One vector is turned by the same rotation once a step. Each row is the vector after some number of steps, and that number follows the row.
The counts run from 0 to 388.
[ 2.98 -1.44  0.90  0.02  1.91 -0.44  1.72  0.31  2.04  0.01 -0.09 -1.19
  0.90  1.73  1.24 -0.40  0.11 -0.10  1.60  3.23 -2.09 -1.06 -0.17  0.24
 -0.30 -3.59 -0.69 -1.11 -1.88  0.47  1.15 -2.48 -2.49 -1.11 -2.08 -1.39
 -2.33  0.98 -1.16  1.76 -2.39 -0.10 -1.54 -0.64  0.72 -0.25 -1.94] -> 358
[ 2.75 -3.24  0.67  1.33 -2.00  1.60  0.13  0.99  1.06 -0.21  1.81 -0.88
 -1.44 -1.75  0.72 -0.99  1.37  3.65  2.32 -0.42 -0.48 -0.24  2.72  0.37
  1.62  1.56 -1.70  0.55  1.90 -0.37 -0.47 -0.34  1.27  0.26 -2.80  1.68
  1.04 -0.54  2.48 -1.07  1.55 -0.78  1.72  0.38 -1.20 -2.51 -0.91] -> 367
[-0.25  1.36 -2.77  0.74 -0.24 -1.20 -0.79  1.67  0.46  1.50  1.01  2.43
  0.10 -0.91  0.72 -0.48  1.10 -1.29 -1.88  0.77 -0.02  0.41 -0.33 -1.30
 -0.16 -0.59 -0.51  0.54 -2.37  0.00  1.70 -0.39  4.38  1.06  1.32 -1.05
  3.34  0.10 -0.26  0.68  3.66  1.14  0.28 -3.02 -0.85 -0.60  1.98] -> 282
[ 1.30  1.18  0.17 -0.28  1.23  0.45  1.12 -1.44  2.11  0.37  0.93  0.96
 -2.01 -0.83  0.15 -2.91 -0.56  1.18  4.70 -0.16 -1.83 -2.70 -0.10  0.19
 -0.76 -2.63 -3.61 -0.54  0.52  0.24  0.66 -1.17 -0.59  0.89 -0.45 -0.10
 -1.93  1.86 -0.42  0.94 -1.30 -1.75 -0.57  0.94 -2.79 -2.54  0.56] -> 373
[-1.29  1.69  0.60  3.80  3.34 -2.20 -0.48  2.63 -2.79  0.72  1.69 -0.41
 -1.18 -2.48 -1.28  1.34 -3.48  1.17 -0.87 -1.32  0.53  2.13  0.23  0.84
 -0.26 -0.41  2.23 -0.31 -1.73 -0.27 -0.74 -0.83  0.76 -0.60  0.85  0.53
  1.71  1.44 -2.66 -1.18  1.56 -0.28  1.15 -0.78  0.94  1.26 -0.38] -> 299
[ 0.27 -1.23  0.43 -0.67  0.45  1.50 -0.74  0.02 -0.46 -1.48 -1.70 -1.24
 -0.63  0.98 -1.01  1.78  0.85  0.52  0.81  1.53  1.85  0.64  1.30  0.48
  0.04  1.34  4.77 -3.08 -0.31 -0.11  0.88 -0.55  0.41 -3.03 -0.32  0.57
 -1.69  1.29  1.47 -0.67 -2.65  4.36  1.67  0.27 -1.38  1.61 -0.83] -> 346
[ 1.86 -2.41 -0.24 -1.19 -1.51  2.98 -0.72  0.45 -2.70 -1.73 -1.80 -0.54
 -1.12 -0.36  1.08  0.95  1.54 -0.69  0.45 -1.52  0.43  1.21  2.60 -1.92
 -1.99  2.46  2.13 -1.09  1.21  0.28  0.18 -1.03  3.03  0.31 -0.47  2.91
  0.46  0.94  1.03  0.29 -1.29  1.69  2.29  0.03 -2.25  1.38  2.89] -> 7
[ 0.86  2.38 -0.02 -0.73  1.72 -1.11 -0.29 -1.61 -0.71  0.17  1.77  1.13
  1.14  1.59 -1.15 -0.55 -1.37 -2.26  0.85  2.97  1.10  0.03  1.38 -2.31
 -3.88 -1.69 -0.51  0.82 -0.87 -1.49 -0.09  0.84  2.07  2.09 -0.19  0.14
 -2.16 -2.31 -2.57 -0.04  1.24 -0.08 -2.15  0.12 -1.05  0.05  4.05] -> 64
[ 0.98 -1.59  1.04  0.14 -0.12 -1.30 -0.97  0.88  1.07  1.55  1.15  0.87
  0.58 -0.04 -0.64 -1.14  2.17  0.91 -0.22 -0.14 -2.77  1.47 -3.36 -1.15
  2.39  0.14  0.56 -3.67 -0.61  1.93  1.48 -0.48  2.08 -0.89 -0.67  0.45
  2.69 -0.40 -0.24 -2.75 -1.11 -0.85 -3.66 -1.30 -0.78 -2.20 -0.53] -> 251
[ 2.14  0.72  0.94 -1.93  1.53 -0.64 -1.05  2.31 -2.77  1.73 -2.14 -0.85
  0.69  1.09  1.11 -0.11  2.18 -1.67 -0.28  1.15 -1.67 -1.35 -0.88  1.06
 -1.85 -3.02 -0.92 -1.99 -2.20 -0.45  0.81 -1.06  0.55 -0.05  0.24  1.41
  1.16 -0.25  1.06  1.55  1.32  1.39 -1.22 -2.54 -2.11 -0.52  2.46] -> 231
[-1.68  1.68  0.11  0.04 -1.35  1.42  1.56 -0.32  2.71 -0.83  0.70  2.80
 -1.00 -0.71  2.43 -0.55  1.59  2.50  0.48  0.82  0.34  0.45 -1.35  1.08
 -0.57 -0.85 -1.34  0.60  2.03 -0.38  2.48  4.04 -1.09  0.19 -2.97 -0.57
 -1.70 -0.15 -1.26  3.07  0.42 -0.04 -2.28  2.58 -1.60 -0.72 -0.17] -> 322
[-2.39  0.93  0.77  0.14 -0.68 -0.60 -3.58  2.12 -2.49  0.64  0.30  0.57
 -0.11 -0.41 -3.26  1.09  2.35  0.11 -2.87  0.21  0.22  1.24 -2.12  0.73
  2.76  0.91  2.17 -0.96 -1.48 -0.20  0.58  1.12 -0.04 -0.19  2.63 -1.07
  3.25 -1.44 -0.44 -2.09  1.81  1.22  0.04 -2.53  1.25  0.77 -0.52] -> 72
[-0.30 -0.91 -1.00  2.67  2.08  0.41  0.70 -0.73  2.16  2.72 -0.44  0.05
 -0.09  2.52  0.86  0.96 -0.72  1.57  1.61  0.34 -1.77 -0.44  2.26 -2.21
 -1.40 -3.28 -2.17  2.32  1.18 -0.70 -0.81 -2.36  0.52 -1.88  0.52  1.19
  0.74  0.61 -2.49 -1.32 -1.58 -1.82 -1.18  2.05 -0.39 -0.10  1.57] -> 191
[ 0.50  0.19  0.66 -1.31 -0.93  1.67 -0.60 -1.12  0.30 -2.48 -1.68  1.28
  0.43 -1.77  2.05 -0.42  1.00  0.89  1.01 -0.90 -0.44  0.34 -1.16 -1.67
 -0.67  1.81  0.09 -0.43  0.60 -0.47  1.41  1.71  0.99  1.89 -2.06  0.29
 -1.89  0.03 -1.80  5.58 -2.48  1.90  1.23 -0.69  0.46  2.66 -0.90] -> 326
[ 0.67 -0.71  0.38  1.05 -0.81  0.58  1.21 -1.51  0.61  0.56  1.08  2.70
 -1.90  0.23  1.38 -1.95 -1.63 -3.42  1.34  0.42  0.64 -0.46  0.73 -1.54
  0.32 -3.95 -3.14  1.32  0.46 -0.70  0.38 -0.96 -2.71  0.95 -1.39 -0.98
 -1.93  0.16 -0.20  2.70 -2.66  1.24 -0.15  1.23 -0.29  1.76  0.03] -> 161
[ 0.50 -0.08  0.02 -1.02  0.27 -0.61 -0.98 -0.85  0.12  1.19 -1.18  2.00
 -2.57 -1.04 -0.55 -3.18  0.29 -2.49  0.96 -1.30 -0.15 -0.49 -3.15 -0.49
  1.42 -1.56 -1.45 -1.05 -0.24  0.96  1.46  1.24  1.85 -1.67  1.18 -0.09
  0.87  0.05  2.70 -0.82  0.26  2.05 -3.01 -2.20 -2.90 -1.86  3.24] -> 54
[-0.19 -0.26  0.80  0.48  2.07 -1.66  1.16  1.06 -0.54 -0.20 -0.68 -1.35
  1.76 -1.59  0.10  2.42 -1.67 -0.12  0.45  0.87  1.78 -0.42  2.02  2.81
 -0.72 -0.25  1.44 -1.14 -1.29 -2.14 -1.16 -1.30 -0.85  0.07  0.04  1.84
 -2.57  0.43  2.38  2.09  0.73  1.94  3.94 -1.12  1.74  1.76 -3.07] -> 132
[ 1.05  1.31  0.42 -0.49  0.50 -1.63  2.35 -2.07 -0.18  0.32 -0.38  0.38
  0.56 -0.60  0.34 -3.19 -1.35 -5.52  0.86 -1.12 -0.71 -1.21 -1.51 -0.92
 -0.05 -3.39 -2.47  1.73 -0.03 -0.29  0.55 -1.51 -0.99  1.54  1.77 -0.20
  0.26  0.71  0.03  1.46 -0.18 -1.40  0.41 -2.35  1.05 -0.86  1.30] -> 50
[ 1.90  0.38  0.41 -1.08  1.94  0.36 -0.53  1.05 -1.97  0.74 -1.51  1.06
 -0.49 -0.48  1.60  0.76  1.34  1.66  1.45  2.46  0.81 -1.89 -0.08  0.08
 -0.60 -2.23 -0.88 -3.16 -0.30 -1.55 -0.54 -0.56  0.09  0.22 -1.73 -0.66
 -0.97 -0.51  1.22  3.27 -2.15  3.95 -0.10 -0.09 -3.70  1.88 -1.48] -> 342
[ 0.52  0.22 -1.13 -0.60  2.01 -0.72 -1.00 -0.57  0.83  0.31  0.54  2.95
  1.12 -0.55  2.32  0.41 -1.88  1.02 -1.12 -0.65  1.85 -0.55 -0.04  0.34
 -2.25  0.33  0.19 -2.71 -0.75  1.61 -0.54  1.42  1.89  3.40 -1.31 -0.99
 -2.79  0.39 -0.53  2.90  2.57  2.51  0.86 -0.18 -3.16  0.57 -0.37] -> 115
[-0.02 -0.14  2.12  0.02 -1.43  0.28  1.41 -1.89 -0.53 -1.08  0.60 -1.55
  1.94  0.08  0.76 -1.22 -1.26  3.04  0.25 -0.76 -1.24  1.54 -0.90 -1.70
  0.41  2.33 -0.43  1.32  1.46 -1.12  0.14  2.29  2.51 -1.87 -1.56  1.63
  0.18 -2.92 -1.67  0.39 -2.77 -1.03 -2.11 -0.01  4.10  1.27 -0.81] -> 93
[-1.40  0.15 -0.35  0.98  0.02  0.50  2.08  2.07  1.27 -0.70  1.93  0.04
 -2.15 -1.03 -1.11  0.95  2.38  4.52  1.99  1.63 -0.20  0.57  0.67  1.05
  0.25  0.33  0.78 -2.14  0.15 -0.37  3.14 -0.61  0.89 -2.83 -2.10  0.75
  1.13  0.93 -0.63 -1.84 -0.03 -1.23 -0.87  1.37 -2.34 -2.54 -0.41] -> 139
[ 1.56 -2.96 -1.50  2.32  0.12  0.83 -2.65  0.75  1.55  1.31 -2.14  0.04
 -0.39 -0.78  0.83  1.60  3.21  0.37  1.01  1.43 -0.42  1.10  1.86 -1.88
  1.61  0.27  1.14  2.28  1.06 -1.54  0.54 -0.46  2.74 -0.47  0.59  2.44
  0.75  0.87  1.25 -0.89  0.28  2.92  0.98 -0.41 -0.08  0.52  1.14] -> 185
[-0.84 -0.09  0.58  0.52  1.44 -1.12 -0.16 -0.33  1.66  2.98  1.24  1.14
  0.52  1.68 -1.52  1.31  0.47 -0.41  0.13 -1.35  0.13 -1.56  0.65  0.59
  0.41 -1.56 -2.16 -1.03  1.39 -0.79 -1.28 -2.42 -2.21  2.57  1.67  0.91
  1.00  0.77  0.09 -1.62  0.98 -4.60  0.67  2.61 -1.64 -2.11 -2.47] -> 30
[ 0.53 -1.08 -0.27  1.93  2.14 -2.10  0.69 -0.07  0.77 -0.39  1.84  0.68
  1.39 -2.20  1.23 -1.00 -2.71  2.05  2.66  0.08 -1.96 -0.85 -0.43  0.48
  0.70 -2.64 -2.74 -1.34 -0.31  1.65 -0.79 -1.38 -1.86  1.91 -2.52 -0.74
 -1.82 -0.76  0.83  2.58 -1.45  0.04 -0.43 -1.26  0.59  0.01 -3.82] -> 146
[ 1.17 -0.68  0.05  1.22 -0.73  0.22  3.42  0.99 -0.50  1.90 -0.29  1.06
 -1.72 -0.30  4.33 -2.60 -0.53 -1.86 -2.31 -2.01  1.58  1.02 -1.68 -0.82
 -0.20 -1.50 -1.17  0.12  0.27 -0.23  1.97  0.83  2.34 -1.28 -1.72 -0.31
  3.23  1.03 -0.70  2.22  0.09  1.09 -1.32  0.48 -0.33  0.80  0.77] -> 105
[ 0.27  1.68  1.78 -0.39  0.09 -0.66  1.27  1.27 -2.54 -1.40 -0.77 -0.93
 -0.45 -4.01  0.52 -1.36 -0.57 -0.38 -2.28 -2.11  2.10  0.49 -1.59  2.36
 -0.57  0.42  2.60  0.75  0.83 -0.58  0.47  1.70 -0.71  0.83 -1.18 -0.69
  1.50  2.71 -0.91  1.50  3.62 -0.02  2.13 -2.17  0.33 -0.63 -0.53] -> 102
[ 1.73  0.73  1.27 -1.26 -0.42  0.52  0.29  1.05 -2.15 -2.02 -0.34  0.02
  0.21 -0.38  1.38  1.09 -0.07 -1.37 -1.20 -0.23  1.31  1.33  0.96 -1.23
 -2.82  2.90  4.01 -1.59 -2.65 -0.78  1.49 -1.04  2.76  0.87 -1.00  0.59
 -0.81  1.53 -2.44  2.39  0.16  1.24  3.42 -0.93  0.37  2.31  0.43] -> 118
[ 0.06  0.87  1.18  1.41  0.53  0.04  0.21  1.52 -2.17 -0.38  2.37 -0.13
 -0.60  0.86 -0.99  1.32 -0.21  2.52  0.70  0.13 -1.78 -1.12  2.22  0.90
 -0.43 -0.08 -1.11 -2.21 -1.02 -0.55 -1.60 -3.84 -2.26  1.44 -0.79 -1.18
  1.06 -0.23 -2.61  0.92 -1.28 -3.43  2.40  0.81  0.20  1.02 -3.26] -> 355
[ 0.09  0.63 -0.21  1.33  2.96 -2.07  1.55 -2.82  2.08  4.00 -0.42  0.26
  1.40  1.78  1.06  0.10 -2.37  0.91  0.05  0.85  0.32 -1.50  0.35 -0.40
  0.16 -1.08 -2.17  1.09  0.12 -2.76 -2.36 -0.22  2.40 -1.35  2.75  0.69
 -0.59 -0.95 -1.77 -0.95  1.25 -0.03 -0.58  1.21  1.55  1.05 -0.87] -> 80
[-2.26 -1.46  0.27  2.11 -0.45 -1.38 -0.43  0.42 -1.58  1.62  1.26 -0.70
  1.31  1.04 -0.09  1.54 -1.45 -1.23 -3.43  1.27  1.42  1.50  1.85  0.51
  1.15 -0.55  0.45  1.89 -0.38 -2.34 -2.16  0.61  0.15 -0.43  0.80  1.09
  1.17 -3.42  1.32 -0.82  1.36  0.38  0.17 -0.48  3.62  2.15 -0.66] -> 76
[-1.67 -0.34 -1.68  2.58  0.55  0.12  1.86  1.35  2.87  1.01  2.84  1.48
 -1.77 -0.88  0.49  0.86  1.57  4.53  1.68  0.70 -1.37  0.43  0.38  0.02
  0.35 -1.27 -1.51 -2.09 -0.77  0.55  2.32 -0.99  0.80 -1.09 -2.06 -0.08
  1.92  1.19 -0.77 -0.90 -0.39 -1.37 -1.33  1.81 -2.75 -2.08 -1.74] -> 140
[ 0.04 -0.52  1.07 -0.41 -0.41  0.09  1.82 -2.11  1.19 -0.53  0.94 -1.42
  1.66  1.24  2.06 -1.40 -1.23  2.50  0.24  1.34 -0.67  0.83 -1.14 -1.32
 -0.87  0.32 -0.66  0.75  1.34 -0.21  0.86  2.90  2.19 -1.92 -2.45  0.52
 -1.68 -2.92 -1.32  0.41 -0.64 -0.14 -4.17 -0.06  3.17  0.20 -0.28] -> 94
[-0.12  0.86 -0.29 -0.07  1.01 -1.30  2.01  0.95  0.31 -0.62 -0.53 -0.07
  1.49 -1.77  2.34 -1.40 -1.01 -2.25 -2.51 -2.17  1.83  0.63 -2.29  1.10
 -1.43 -0.99  1.91  1.47  0.78  0.25  0.15  1.41 -1.50  0.96 -1.55 -1.04
 -0.01  2.66 -0.53  2.05  4.54 -0.35  1.40 -2.10  0.95 -1.17 -0.77] -> 101
[-0.62 -2.70 -0.84  1.57  0.27 -1.31  0.44  0.45  2.12  1.97  1.70  1.43
  1.27  1.53  0.58 -0.81  0.59 -1.05 -1.62 -1.06 -1.82  1.90 -2.47 -0.92
  2.84 -0.60 -0.50 -2.56 -0.59  3.15  1.56 -1.02  0.31 -0.35 -0.78  0.32
  3.05 -0.53  0.66 -2.48 -0.76 -2.00 -2.95 -0.88  0.83 -2.12 -0.90] -> 252
[-1.87  1.52  0.07 -2.08  1.05  0.73 -2.31  0.88 -2.13 -1.48 -0.90  0.68
  2.14  1.63 -3.30  1.93  2.76 -0.21 -0.85  0.69 -0.64 -0.80 -0.50  0.57
 -0.42 -0.89  1.13 -2.70  0.40  0.55 -0.81 -1.65 -4.65  2.92  0.44 -1.30
 -0.60 -0.94 -0.07  0.26 -0.82 -1.72  0.59 -0.75 -1.08 -0.17 -1.37] -> 16
[ 1.36 -2.84 -0.98  0.24 -4.11  2.40 -1.44  0.49 -0.78 -2.81  1.25 -0.18
 -1.19 -0.46  0.35 -1.56  0.76 -1.06  1.15  0.38 -1.07  1.82  2.15 -2.60
  0.00  1.42  0.45  1.88  1.08  1.13  0.64  0.25  1.31  0.74 -2.47  0.99
  0.70 -1.61  1.36  0.35 -1.69  0.90  0.72 -2.02  0.50 -0.30  2.55] -> 382
